cols: U C N R A M
(130): [128 131 134 128 119 119]
(33): [123 127 135 127 131 124]
(3): [ 17  32  39 121 106 132]
(64): [136 128 145 132  91 130]
(211): [123 127 135 127 131 134]
(83): [123 127 135 127 131 137]
down: [127  32]  C
down: [ 17 136 123]  U
down: [134 135]  N
down: [134 135  39 145 135]  N
down: [121 132 127]  R

cols: V P K E
(210): [ 62 163  26 108]
(211): [211  40 101 224]
(166): [189  47 108 200]
(64): [215  70 107 187]
down: [163  40]  P
down: [108 107]  K
down: [108 224]  E
down: [211 189]  V
down: [ 62 211 189]  V

cols: H W L T
(3): [156 179 200  73]
(33): [161 172 181  92]
(210): [160 140 206 107]
(161): [148 132 238  89]
(166): [164 181 232  67]
(211): [166 158 195 103]
(83): [118 149 120  92]
(153): [145 175 170  78]
down: [161 160]  H
down: [161 160 148 164 166]  H
down: [103  92]  T

cols: J D X Y S Q Z F B G
(110): [143 152 132 111 149 102 146 131 106 132]
(33): [152 160 140 106 150 100 152 143 101 138]
(153): [219 234 207  42 199  51 215 228  62 213]
(130): [114 109 121 138 110 132 116 119 135 128]
(64): [143 152 132 111 149 102 146 131 159 111]
(166): [123 118 130 131 120 146 120 124 138 130]
(161): [ 85  82  93 177  95 174  82  80 161  78]
(83): [ 82  86 114 174 101 164  87  98 166 101]
(211): [134 134 119 123 142 127 130 121 117 115]
(88): [104 107 129 153 106 153 108 120 160 124]
down: [111 106  42 138 111 131]  Y
down: [128 111 130  78]  G
down: [ 95 101]  S
down: [138 111]  Y
down: [228 119]  F
down: [207 121]  X

cols: laro pined bivin rivo fovoz Raba
(161): [148 191  57 111 167  97]
(88): [148 191  57 106 107 178]
(83): [148 191  57 106  93 229]
down: [178 229]  Raba
which: [148 191  57 106  93 229]  (83)
which: [148 191  57 106 107 178]  (88)
down: [111 106]  rivo
which: [148 191  57 111 167  97]  (161)
down: [167 107]  fovoz

cols: sakan dev Bida mesag seki
(166): [ 91 235 191 159 100]
(210): [242 122 153 130 186]
(64): [145 245 193 198  57]
down: [191 153]  Bida
down: [ 91 242]  sakan

cols: tufe beme kiz Nazo sosal geza kupuv Piluz
(166): [142 180 164  96 119 112  29 138]
(88): [142 180 164  96 119 158  29 138]
(153): [142 180 164  96 147 156 140 201]
down: [138 201]  Piluz
which: [142 180 164  96 119 158  29 138]  (88)
down: [119 119]  sosal

cols: big tobir pebo Zir
(110): [124  38 120 216]
(3): [122 134 112 145]
(83): [115 175 163 162]
down: [216 145]  Zir
down: [134 175]  tobir
down: [ 38 134]  tobir
down: [124 122]  big

cols: zaga Gusak Mik Tuzo
(83): [241 227 203 181]
(161): [141  97 133 115]
(211): [141  97  22 170]
(88): [ 96  20  22 170]
down: [141 141]  zaga
down: [203 133]  Mik

cols: butat Bolu Fika givo Gibu bupo kedi san
(3): [ 83 110 126  93 132 159 131 134]
(83): [162 142 129 155 126 105 126 123]
(210): [ 74 107 126  86 132 164 131 135]
(161): [224 167 132 204 121  63 121 114]
down: [105 164]  bupo
down: [155  86 204]  givo
down: [123 135]  san
down: [159 105]  bupo
down: [ 83 162  74]  butat
down: [126 129]  Fika

cols: ruto pozil Mub givu
(211): [106 131 134 127]
(88): [ 38 129 135 133]
(153): [233 128 122 108]
(161): [134 132 133 122]
(166): [ 38 129 135 144]
(110): [213 127 121 114]
down: [122 144]  givu
down: [127 133 108 122]  givu
down: [135 122 133]  Mub
down: [108 122 144]  givu

cols: ragil Lufi Vaf bup bof siso
(153): [106  95 135 126 164 111]
(83): [ 96 153 133  94 162 104]
(88): [129 103 125 130 164 137]
(64): [161 110  89 140  95 123]
(166): [105 137 142 129 137 168]
(33): [100  80 244 187 160 135]
(130): [112 139 166 128  87 101]
(210): [114 132 109 130 125 124]
(161): [139 149 123 146 180 110]
(211): [157 128 129 131 162 104]
(110): [116 144 158 111 144  49]
down: [106  96 129 161 105 100 112]  ragil
down: [112 114]  ragil
down: [137 123 168]  siso
down: [153 103 110]  Lufi
down: [126  94 130 140 129 187 128 130 146 131]  bup
down: [129 161 105 100 112 114 139 157]  ragil

cols: belop Lenev fuf Pepev nege tozo bezi
(88): [93 75 98 63 65 80 36]
(64): [206 180 216 188 182 229 179]
(33): [ 55 114  36  73  52  46  59]
(153): [220 197 209 162 217 170 207]
(130): [55 57 36 73 52 46 59]
(110): [74 39 64 38 85 51 53]
(161): [206 180 216 188 182 229 186]
down: [ 75 180 114]  Lenev
down: [57 39]  Lenev
down: [ 57  39 180]  Lenev
down: [182  52]  nege
down: [ 98 216]  fuf
down: [73 38]  Pepev
down: [ 36 209  36  64 216]  fuf

cols: viz Nef suli mimid
(3): [102  32 205 204]
(83): [102  50 242 170]
(33): [102  32 192 205]
down: [50 32]  Nef
which: [102  32 205 204]  (3)

cols: bizi niso bitaf nure bipe meli
(88): [150 142 139 145 148 144]
(166): [ 85 224 182  76  74 206]
(33): [100 201 158  94  88 188]
(153): [158 128 126 159 157 130]
(83): [193 100 136 189 193 110]
(161): [148 146 147 141 147 149]
(64): [146 136 121 150 148 137]
(110): [115 183 165 109 113 177]
(3): [167 126 144 164 171 131]
down: [136 183 126]  niso
down: [148  74  88 157 193 147 148]  bipe
down: [139 182 158 126 136 147 121 165]  bitaf
down: [149 137]  meli
down: [142 224 201 128 100 146 136]  niso
down: [130 110 149]  meli

cols: natu Vusu mito refup supeg folos Fogi
(130): [133 126 108 107  85 124 140]
(110): [149 193 199 136 138 140 159]
(3): [179 147 148 110 127 175 184]
(161): [219 120 122  89 127 219 219]
(166): [183 168 168 111 122 174 191]
(64): [206  72  82  94 147 217 194]
(210): [218  65  76  89 151 232 204]
(153): [171  57  70 110 159 188 154]
(88): [221  63  75  88 152 234 206]
(211): [118 143 129 121  96 109 126]
down: [122 147 151 159 152  96]  supeg
down: [140 159]  Fogi
down: [127 122]  supeg
down: [ 57  63 143]  Vusu

cols: Fela nalil vuf bep
(166): [132 191 156  99]
(211): [132 138 116  64]
(210): [182 201 147  70]
(153): [141 127 212  76]
(110): [ 96  59 116 220]
(161): [ 74 165 109 172]
(83): [149 172 119 140]
(33): [108  92 116 197]
down: [182 141]  Fela
down: [ 74 149 108]  Fela
down: [116 109]  vuf
down: [191 138 201 127]  nalil
down: [116 147 212]  vuf

cols: sazo gaz pemu bugo Mizo vugo mol
(88): [224 120 165  49 180 136 177]
(161): [ 53 177 100 121 122 203 200]
(33): [207  55 230 233 104  72  17]
(153): [ 90 168  73 150  99 163 136]
(210): [140 114 108  97 111 169 129]
(64): [176 142  70  96  71 104 138]
(83): [ 75 123 162 176 146  78 158]
(130): [165  81  77 140 123  58 137]
(3): [ 91 117 163 164 140  87 109]
(166): [183 143 162  90 157 108 161]
(110): [ 89  80  83 220  56   9  76]
(211): [ 33 126  46 172  34 178  75]
down: [146 123 140 157  56  34]  Mizo
down: [180 122]  Mizo

cols: linib robov losi ratuz deril Lag tisi sogob
(211): [102 180  47 137 116 140 152 124]
(153): [126 127 126 127 127 126 152 124]
(88): [128 125 125 123 131 130 130 122]
(166): [126 127 126 127 127 126 126 127]
(83): [115 180  47 137 116 140 152 124]
down: [140 126 130 126]  Lag
down: [126 128]  linib

cols: sebi Ler fodif Gedi vuru nesen dipad vope
(33): [148 207 156 167 160 144 202 149]
(166): [110  95 150 158 174 111  27  99]
(130): [148 207 156 167 160 156 146  84]
down: [149  99]  vope
down: [150 156]  fodif
down: [207  95]  Ler
down: [160 174]  vuru
down: [174 160]  vuru

cols: runus valer Kiruf dutor gub
(3): [148  98 148 149 104]
(161): [124 146 121 118  32]
(130): [148 137 148 149 104]
down: [148 124]  runus
down: [146 137]  valer
down: [118 149]  dutor
down: [ 32 104]  gub
down: [149 118]  dutor

cols: lig sul gez Buzub
(153): [128 125 133 124]
(88): [106 108 177 197]
(211): [126 122 138 122]
(83): [131 127 123 123]
(33): [127 130 127 132]
(161): [139  18 188  89]
(64): [ 99 185 188  54]
(110): [128 125 130 124]
(130): [128 128 129 128]
(166): [113 179 126 140]
down: [123 132  89  54 124 128 140]  Buzub
down: [127 188 188 130]  gez
down: [131 127]  lig

cols: Karu faza Rek gobo
(130): [138  91  48 183]
(88): [ 81 196 161  87]
(64): [148 137 167  35]
down: [161 167]  Rek
down: [183  87]  gobo

cols: delem Pabo mes Rir nos nago gud
(161): [202 169 181 114 171  81 178]
(153): [238 148 172 122 102 115 143]
(210): [ 89 115 111 103  53 189  95]
(166): [238 148 172 122 138 115 143]
down: [115 148]  Pabo
down: [115 189 115]  nago
down: [172 111]  mes

cols: lipi bilik vafu ved tal
(130): [129 150 222 161 128]
(166): [198 193 129 129 136]
(161): [129 150 128 161 128]
(88): [129 150 159 161 128]
down: [198 129 129]  lipi
down: [129 161 161]  ved

cols: Kunug venup sifu nav besa gulek Saza letib
(88): [180 144  94  78 127 117 166 152]
(33): [103 134 103 130 157  87 116 127]
(161): [186 142  84 107 103 132 138 116]
(64): [167 130 110 134  78 153 153 106]
(211): [112 182 129 143 236 163 129  77]
(83): [ 97  95 180 139 175  73 182 101]
(130): [160 172 140 157 190 161 120  90]
(3): [151 184  97  81 147 102 184 107]
(210): [164 195  96  99 175 138 183 140]
down: [106  77]  letib
down: [153 163]  gulek
down: [ 78 236 175]  besa
down: [116 138 153 129 182]  Saza
down: [138 153 129 182]  Saza

cols: pemes tofi pili falat feles Favit Riget zuta
(88): [131 220 177 111  81  69  95  43]
(210): [ 93 175  88 132 118 102 165  74]
(33): [ 50 160 224  87 163 137 157 124]
(161): [145 146  34 175  81 113 159  88]
(83): [216 113 183 141  78 126  49 149]
(3): [116 101 131 190  88 186 205 164]
(153): [233 116 116 137  84  99  33 126]
(110): [ 82 119 169  59 213 124 106 146]
(211): [169  98 155  69 180 108  34 156]
(64): [166  86 183 150 107 167 114 184]
(130): [159 159  51 134 105  82 103  74]
down: [224  34]  pili
down: [ 74 124  88 149 164 126 146 156 184  74]  zuta
down: [106  34 114]  Riget
down: [ 81  78  88  84 213 180 107 105]  feles
down: [137 113 126 186  99 124 108 167]  Favit
down: [205  33 106  34]  Riget
down: [165 157 159  49 205]  Riget

cols: Refe Gutev sobeg Bakip
(33): [144 172 191  86]
(64): [183  17 207  68]
(3): [177 205 228  70]
(166): [ 94  17 207  68]
down: [86 68]  Bakip
down: [68 70 68]  Bakip
down: [172  17 205]  Gutev

cols: Degag zivol vebun vafos daro
(64): [103 205 179 142 123]
(130): [209 128 138 212 213]
(110): [209 128 138 212 183]
(210): [209 128 138 124 163]
(153): [ 87 205 179 142 123]
(161): [103 109 137 150 162]
down: [123 213 183 163 123]  daro
down: [179 138 138 138]  vebun
down: [128 205]  zivol

cols: ziler dol kunog sepor kif lol
(161): [ 53  69  92 162  44  73]
(110): [129 171 163 143 126 146]
(83): [ 99  90  57  79 115  71]
(210): [176  58 143  80 197  32]
(33): [175 131  77  88 176 112]
(211): [225  46  46 152 228  81]
(153): [ 54 169 188 170  43 193]
(64): [176  58  45  80 197  32]
down: [ 53 129  99]  ziler
down: [162 143]  sepor

cols: Tepal vafo Dop rurog rade mamid vidut
(3): [138  92 102 131  99 105 183]
(83): [132 123 119 138 123 127 124]
(211): [ 71 103 122 189 181 103 134]
(33): [128 139  74 184 124  48 236]
down: [127 103]  mamid
down: [123 103]  vafo
down: [102 119 122]  Dop

